(in the rows, 128 means zero)
One turn moves each row of this set onto another row. After a few examples, where does it send each row asked below?
Tolo: [136  98 121 124 134 110 101 129 131 121 148 148 144 128 133 146 109 126]
zeda: [135 131 117 141 143 118 128 142 114 116 128 140 122 137  95 172 113 137]
febo: [106  66 112 138 131 126 144 150 120 117 140 129 143 115  80 120 112 145]
tado: [124 106 149 131 113 112 110 128 124 131 120 138 150 118 130 112 110 139]
tes: [102 111 113 104 139 137 143 140 117 107 103 145 128 140  80 113 106 134]
Geriz: [127 130 134 139 115 130 139 133 123 120 143 128 138 134 101 127 130  94]
fad: [109  77 108 147 149 128 100 148 110 114 145 141 128 110 108 155 114 110]
leda: [123 118 111 123 151 118 160 148 119 117 133 127 120 122  88 158 101 114]
Kefil: [ 90 116 116 116 126 146  96 147 121 104 107 145 135 123 109 118 136 135]
sogo: [124 117 112 123 134 128  93 142 117 119  95 152 130 142  84 135 116 145]
gefus: [120 106 115 127 129 119 141 137 120 116  85 145 120 119  74 108 121 124]
mik: [119  80 111 144 145 133 102 145 108 122 155 134 132 125 100 153 107 105]
Zepu: [101 127 108 125 135 121 126 142 132  92 127 150 139 102 118 151 137 117]
Fen: [107  64 110 139 134 125 141 151 122 112 137 132 141 112  78 124 112 147]
dum: [128 111 131 107 149 137 147 134 121 116 100 109 114 120 123 121 122 138]
Fer: [138  95 129 153 127 112 104 134 123 124 140 140 128 113 139 141 126 129]
zopa: [111  66 111 143 132 126 143 150 119 114 138 128 138 115  79 124 110 146]
Fumop: [122 115 130 142 111 141 101 139 114 129 106 132 126 133  89 108 133 121]
seli: [124 112 146 127 128 116 107 136 114 131 121 137 143 136 126 133  96 159]
Gapot: [113  76 112 142 137 128 104 145 116 118 151 138 138 113 105 145 115  94]
dufi: [121 114 118 133 138 118 165 143 124 119 134 122 126 108  91 136 116  90]
Pup: [117 101 131 134 135 128 102 138 119 118 154 136 134 129 146 143 120 135]
vin: [107 109 142 131 124 118 107 137 119 117 115 141 140 107 140 130 115 158]
feku: [101 116 108 126 150 122 160 151 121 102 131 131 120  98 104 152 120 111]
pemed: [ 95 112 122 132 136 146 145 147 108 107  97 133 109 123  91 111 127 139]
Dat: [133 107 126  91 147 127 144 131 131 116 101 117 126 121 117 121 112 131]
rin: [141 107 127 110 147 122 144 132 129 119  90 116 117 111 114 122 121 133]

zeda -> Geriz
Tolo -> Fer
Fumop -> Kefil
Where do these go?
gefus -> pemed
feku -> leda
Dat -> rin
seli -> tado
Gapot -> fad

One turn moves each row of this set onto another row. After a few examples, where does it send each row asked below?
Serev: [108 112 127 123 126 105 139 110 142 113 128 122 123 149 129  88 132 122
 131  94 139 110 125 123 112 105 153 155 152 129 143  95 132 126 125 131
 142 126]
Nazev: [132 156 136 105 120 128 152 136 127 135 144 111  93  97 123 111 127 110
 142 163 115 131 114 147 155 102 122 131 128 135 138 109 123 147 139 149
 109 120]
semur: [126 163 139 105 132 123 151 140 124 139 146 117  96  96 118 119 142 109
 138 142 120 130 117 134 158  98 122 132 125 137 133 111 132 134 145 154
 107 113]
velo: [131 163 143 108 125 131 150 131 136 142 149 105  97  99 118 111 149 119
 143 149 106 135 113 141 159 109 123 129 122 132 135 115 113 135 136 148
 112 112]
lokab: [141  83 143 109 124 117 147 129 103 114 149 117 120 126 140 114 140 139
 123 130  99 122 132 133 126 105 123 129 153 137 121 120 120 122 129 142
 131 161]
sor: [138 122 130 146 128 132 135 125 105 116 135 116 122 153 112 133  99 146
 150 149 107 114 132 134 158 131 120 108 149 135 128 129 155 119  89 138
 146 142]
zarev: [133 141 140 114 138  99 138 134 119 134 141 154 145 147 118 105 140 151
 132 145 104 117 110 119 130 122 128 152 130 130 157 119 107 131 122 165
 154 124]
rogaf: [140 129 127 148 129 137 138 126 107 127 131 112 132 156 124 124 113 152
 157 147 110 116 130 138 158 148 128 112 148 136 124 134 150 116  91 140
 151 141]
Gosa: [130 120 128 140 133 133 141 130 110 117 128 114 138 149 127 134 118 142
 155 145 110 118 138 141 156 150 119 106 142 130 118 129 150 110  97 137
 146 141]
zir: [125 118 121 119 131 104 145 115 143 120 119 131 129 151 130  95 115 118
 127  87 138 109 119 118 124 111 156 159 152 130 135  87 128 119 122 140
 143 115]
muva: [133 166 135  99 123 127 153 130 135 139 142 105 102 105 112 106 137 107
 140 148 115 122 117 145 154  93 129 131 117 134 141 100 116 137 141 147
 115 111]
Zazin: [131 165 138 108 127 139 161 130 122 132 146 110  86 101 118 114 135 115
 146 141 112 122 115 146 150 100 121 140 133 126 142 116 125 147 142 148
 108 120]
dinab: [136 122 130 145 121 142 125 132 104 115 133 103 134 149 122 126 110 157
 157 138 115 135 134 123 157 148 120 115 144 126 133 127 149 120  93 139
 142 137]
Vafin: [118 122 116 122 142  97 136 119 136 125 124 129 126 161 125  88 121 123
 133  87 137 115 125 107 122 103 154 143 154 137 142 101 118 122 114 145
 125 109]
fifo: [121 156 138 103 128 127 148 143 129 138 139 109 101 107 131 107 143 121
 135 152 117 126 112 135 157 105 104 139 117 139 134 116 119 133 146 157
 104 120]
Gos: [120 118 121 114 127  98 141 121 136 120 126 128 125 147 121  83 121 111
 137  88 139 114 125 110 122 101 157 142 147 151 147  87 128 130 122 136
 135 113]
dek: [132 117 125 146 126 140 129 123 107 121 128 111 128 152 114 127 115 154
 156 139 104 125 135 121 166 141 125 105 148 134 127 135 144 125  92 126
 151 134]
luz: [120 117 118 119 130 107 146 116 143 118 128 123 121 150 127  75 127 127
 140  88 127 118 118 110 123 106 159 156 153 134 135  89 116 120 117 131
 136 120]
rav: [118 123 119 121 137 109 138 114 138 125 126 126 132 155 125  80 122 118
 129  78 137 116 119 115 122 106 157 142 151 136 142  98 129 123 122 131
 134 108]
Sadud: [132 162 136 100 130 133 153 135 128 133 145 109  89 105 115 109 138 118
 144 146 115 130 114 141 156 102 123 133 131 134 127 117 124 144 147 150
 100 124]
dak: [141 114 125 145 119 138 134 135 110 126 117 124 132 150 123 131 108 145
 155 145 120 115 133 129 155 144 126 105 140 135 129 126 148 117  96 137
 159 135]
veg: [127 114 117 130 127 102 144 123 137 119 117 132 126 154 126  78 124 127
 143  90 129 119 124 111 116 102 157 141 155 136 135  86 134 125 109 138
 141 120]
Lekik: [122 115 119 118 130 108 139 113 141 118 115 136 122 153 133  82 132 131
 143  87 131 126 131 118 119 112 163 149 147 140 137  95 123 115 115 136
 133 121]
nive: [138 119 127 143 122 137 132 133 102 128 126 109 130 139 115 141 104 142
 159 148 110 124 127 128 161 147 122 106 144 133 121 125 144 131 101 126
 142 134]
rugir: [137 121 124 146 120 152 134 125 111 119 133 108 120 149 129 131 107 148
 152 142 102 126 134 126 154 153 116 106 145 137 129 126 144 127  99 129
 142 134]
dukar: [129 123 127 126 151 127 138 134 101 130 166 107 109 119 116 119 137 143
 108 124 117 107 139 115 144 122 131 129 141 130 167 105 133 145 139 122
 155 106]
sen: [126 161 135  95 129 132 144 127 129 136 137  94  94 103 118 110 141 118
 147 151 107 131 113 136 149 102 115 145 119 137 140 121 124 131 145 144
 111 118]
tagek: [126 168 137 104 125 133 147 134 132 137 150 109  95 112 115 108 149 112
 145 155 118 134 114 132 151 102 124 139 123 139 150 113 115 133 136 138
 105 111]
romu: [117 121 125 127 131 113 129 109 138 119 120 121 119 154 125  76 133 122
 136  89 133 124 133 116 116 102 148 155 157 139 139  91 123 120 123 142
 144 117]
Bivuv: [134 119 127 150 121 136 121 126  97 121 138 119 124 146 114 123 108 156
 157 139 109 113 139 132 158 146 124 115 144 134 142 133 150 121  96 148
 145 131]

Bivuv -> Serev
sen -> dinab
Sadud -> rogaf
Where do these go?
Vafin -> Zazin
rugir -> Lekik
lokab -> zarev
zir -> semur
dek -> luz
veg -> muva
Gos -> Nazev

